In the rows, zero is written as 128.
A: rows in 4 groups, each row roughly a mix of its group's directions (some rows in no group):
A (144 x 11):
[[127 139 104  95 158  80 146  99 124  93 125]
 [103 140 157  98 162 131 139 122 134  69 130]
 [106 134  85 123 109  98 165 127 123 119  81]
 [118  88 128 125 165 130 127  84 112  97 162]
 [169 133 101 146 143 127  99 131  71 140 135]
 [144 125 128 141 133  88 151 134 154 173  83]
 [143 102 103  76  87 132 158 130 132 104 129]
 [ 99 125 130 138  73 103 102 156 126 151 101]
 [ 95 152 107 171 164 137 164 146 114 134 141]
 [104 157 143 167 120 119 140 143 101  76 142]
 [153 117 117 163 127 156 118 136 124  63 120]
 [165  84 126 101 100 125 158  89 129 136 131]
 [152  93 134  99 104 146 120 167  92 130  98]
 [117 161 119 133 170 179 113 114 116 100 148]
 [ 92  87  94  99 144 147 118 105 117 134 159]
 [155 133  97 103  85 116 128 111 173 120 102]
 [161 111 119 172 153 122 103 113  89 140 101]
 [122 112 189 136  80 125 135 114 135 151 137]
 [122 115 131 201 145 106 130 144 153 138 129]
 [137  95 136 140 149 119 118 129 126 201 127]
 [ 93 123 115  97 149  71 120 134 154 136 109]
 [110 133 105 155 101 109 154 150  96 177 129]
 [163 102 144  85 157 145 136  96 141 111 154]
 [117 121 117 118 157  98 136 161  89 127  78]
 [ 95 176 167 119 125 161 111 155 137 121 121]
 [ 96 118 129 122 178  81 136 161 144 132 127]
 [103 123 113 141 114 153 125 108 112  62 148]
 [152 158 106 128  97 139 151 140 144  71 122]
 [121 158 121 135 154 120 123 175 162 169 108]
 [122 111 144 136 117 165 140 158 169 159 166]
 [142 107 165 121 102 108  72 108 151 126 115]
 [126 163 167 111 160 106 116  97 103  97 140]
 [133 152 132 138  83 161 119 147 119  89  90]
 [104 157 135 179 171 129 158 138 116 115 118]
 [113 181 105 131 146 130 166  95 108 125 149]
 [105 123 142 107 166 118 125 117 167 167  90]
 [181 100 145 160 111 116 128 144 161 128 153]
 [189 115 143 121 156 123 128 117 175 134 132]
 [ 97 166 101 116 124 140 134 185 111 144 125]
 [154 166 140 174 107 150 149 135 110 119  95]
 [112 114 152 154 155 126 107 187 136 151 147]
 [ 60 127 138 117 116 138 122 164 130 150 109]
 [ 75 126 130 129 152 100 126 170 159 120 109]
 [148 154 145 155 156 123 129 152 110 187 121]
 [115 126 158 172 133 135 109 162 128 180 132]
 [124 122  80  86 101 101 102 129 150 131 151]
 [ 93 143 145 153 166 101 131 112 137  81 115]
 [166 102 148 150 176 122 133 148  88 126 127]
 [ 93 137 142 128 158 111 187 142 122 129  98]
 [111 102 114 177 140 109  93 141 103 162 140]
 [132 179 112 104 114 107 144 168  94 126 112]
 [119 133 129 131 159  72 121  90 100 102 117]
 [141 109 162 118 185  90 106 121 131 144 134]
 [114 162 193 139 103 145 120 147 141 139 132]
 [133 110  66 114 159  94 135 121 122 136 103]
 [114  97 146 114  90 135 124 184 147 143 147]
 [129 102 162 146 147  93 166 119 128 147 169]
 [123  92 140 131  77 131 114 132 115 179 142]
 [151 113 100 122 144 102 162  96 139  77 131]
 [120 137  98 104  66 147 120 123 153 135 156]
 [141 144 168 134 129 178  80 114 117 116 128]
 [145 107 116  87 102 127  82 113 156  97 136]
 [132 150  90 118 141 114 111 119  93  74 146]
 [153  86 112 161 120 130 112 183 125 114 133]
 [129 115  75 124 153 101 151 151 160 157 115]
 [107 119 108 127  95  81 127 123 120 173  97]
 [109 153 139 115 106  90 130 134  89 105  83]
 [147 153 116 133 108 148 142 195 148 136 111]
 [147 160  86 108  96 117 126 116  81 119 113]
 [121 176 116 139 126 140 123 162 141 137  73]
 [118 139  63 130 102 155 118 101 131 110 144]
 [125 132 140 140 183 112 117  70 139 130 121]
 [117 134 109 131 148 105 127  97 106  63 112]
 [159 141 135  68 142 160 123 122 146 112 103]
 [115  72 139 152 131  92 125 102 120 162 141]
 [182 153 115  90 134 141 125 166 150 133 127]
 [ 88 172 144 138 142 135  79 129 136 155 132]
 [ 80 107 164 117  92 141  92 127 124 112 115]
 [138 112 165 155 140  73 124 116 115  92 120]
 [147 143 183  87 110 132 146 100 133 123 151]
 [158 105 177 101 138 131 125 147 154 161 105]
 [152 158 121 139 182 157 150 152 144 117 149]
 [141 160 111 156 152 125 129  75 102 101 109]
 [144 156  95  96 119 123 140 130 159 177 104]
 [ 97 142 151  94  97 134 158 120 161  95 109]
 [ 95 111 100 111 176  90 108 115 147 129 142]
 [139 182 131 139 178  93 116 117 130 117 129]
 [126  85 100 124 136 144 123 147 136 182 160]
 [141 140  68 123 131 143 134  81 125 147 104]
 [169 128 157 136 162 142 155 116 157 148  92]
 [172 153  91 117 153 126 148 124 132  99  90]
 [181  94 143 117 106 152 103 120 101 115 109]
 [115 108 164 124  73 157 130 136 142 164 118]
 [ 94 103  92 127 147 136 133 117  91 171 151]
 [123 134  96 153 134 126 114 147 107  80  81]
 [107  91 146 143  99 109 132 128 139 150 184]
 [ 93 119  88 123 115  99 158 148 170 123 113]
 [123 153 102 107 150 118  94 143 156 163 167]
 [ 95 105  97  96 153  97 149 102 112 156 127]
 [121 113 166  89  82 160 122 124 156 138 121]
 [137  86 140 107  91 106 154 137 139 162  96]
 [143 109 121 171 150 111  71 148 143 122 142]
 [110 103 150  79 171 153 142 109 149 131 133]
 [176 150 135 152 112 160 129 149 147  92 107]
 [151 165 131 144 108 147 117 174 145 172 135]
 [124 146  97  97 107 100 165 132 158  89 127]
 [ 68 135 128 114  97 141 119 172 113 137 119]
 [ 97 113 107 138 161 124  92 146 109 155 170]
 [128 107 131  83  97 125 151 108 142  99  85]
 [110 133 178 107  70 113 136 121 134 145 132]
 [108  98 111 143 111 122  85 133  84 165 137]
 [129 114 125 120 104  93  96 156 115 151 181]
 [135 203 113 121 133 139 123 143 157 116 131]
 [ 93 138 112 156 158 140 136 108  78 103 147]
 [169 114 134  99 103 159 134 161 132 103 162]
 [102 150  83 128 117 181 149 113 108 115 129]
 [102 119  99 121 111 160  99 149 136 137 183]
 [101 130 138 116 129  65 119 143 143  98 159]
 [115 156 166 165 119 142 106 123 106  85 106]
 [ 88  99 131  75 114 156 154 127 111 124 127]
 [142 109 157 124 127 106 116 167 140 187 136]
 [ 83 155 173 146 137 151 142 145 139 158 126]
 [175 133 125 128 109 138 117 142 155 184 106]
 [178 141 151 142 128  97 132 129 141 158  85]
 [ 99 111 167 105 133  99 135 122 170 164 119]
 [119  93 174 165 108 128 128 160 100 120 144]
 [130 100  90 143 115  82  93 153 141 150 116]
 [123 152 130 147 110 151  61 132 115 154 119]
 [100 162 115 164 151 116 159 112 156 124 164]
 [123 134 140 188 123 117 104  95 106  96 140]
 [157 144 112 159  74  97 102 134 110 125 116]
 [106 127 156  93 130 108 124  79 101  93 139]
 [125 150 160 166 140 144 124 173 102 156 148]
 [161 106 153 114 153 142 107 110 133  70 127]
 [135  80 134 136 137 114  93 182 144 114 123]
 [127 125 137 134 154 126 138  85 119  63 113]
 [101  76 149 103 163 115 123 131 113 154 151]
 [ 87 140 165 143 140 100 104 146 129 171 144]
 [137 113 123 148 105  70  95 116 116 152 156]
 [174 133 130 143  77 113 129 137 155 141  95]
 [140  85 100 139 136  72 113 144 146 122 108]
 [140 130 104 142 101 134 128 132 141 162 193]
 [ 84 111 130 117  86 113 113 170 120 157 136]
 [ 90 128 114 107  74 121 114 129  83 124 117]]

which group is each row in? (one row of each group first):
[110 158 110 127 128 113 127 111 127 150  59]  B
[172 133 109 156 122 142 123 123  88 157 167]  J
[ 93  87 144  84 166 143 127 121 125 119 148]  R
[136 163  96 117 107 138 140 149 137  71 150]  K

[117 141 100 102  93 125  92 125 108 130  77]  J
[170 118 114  80 143  97 117 101 128 148 150]  B
[144  91 155 181 134 116 134 119 139 147 165]  K
[139 120 172 151 119  65 125 151 129 120 127]  R
[127 115 152 150  57 123 134 142 138 148 145]  K
[133 117 148 170  74 153 143 152 108 112 120]  R
[109 128 168 134 159 116 162 119 161 155 162]  J
[134 125 168 107 107 156  81 107 157 142 148]  J
[137  98 159 110 116  98  76  97 137 131 146]  B
[150 149 121 131  92 119 144 108 149  79  91]  R
[108 190 143 126 165 138 130 153 128 109 147]  R
[176  71 119 133 108 112 125 119 142 103 117]  J
[127 124 109  95  88 158 119 124 169  88 133]  R
[ 87 143  76 137 111 109 158 120  98 136 137]  R
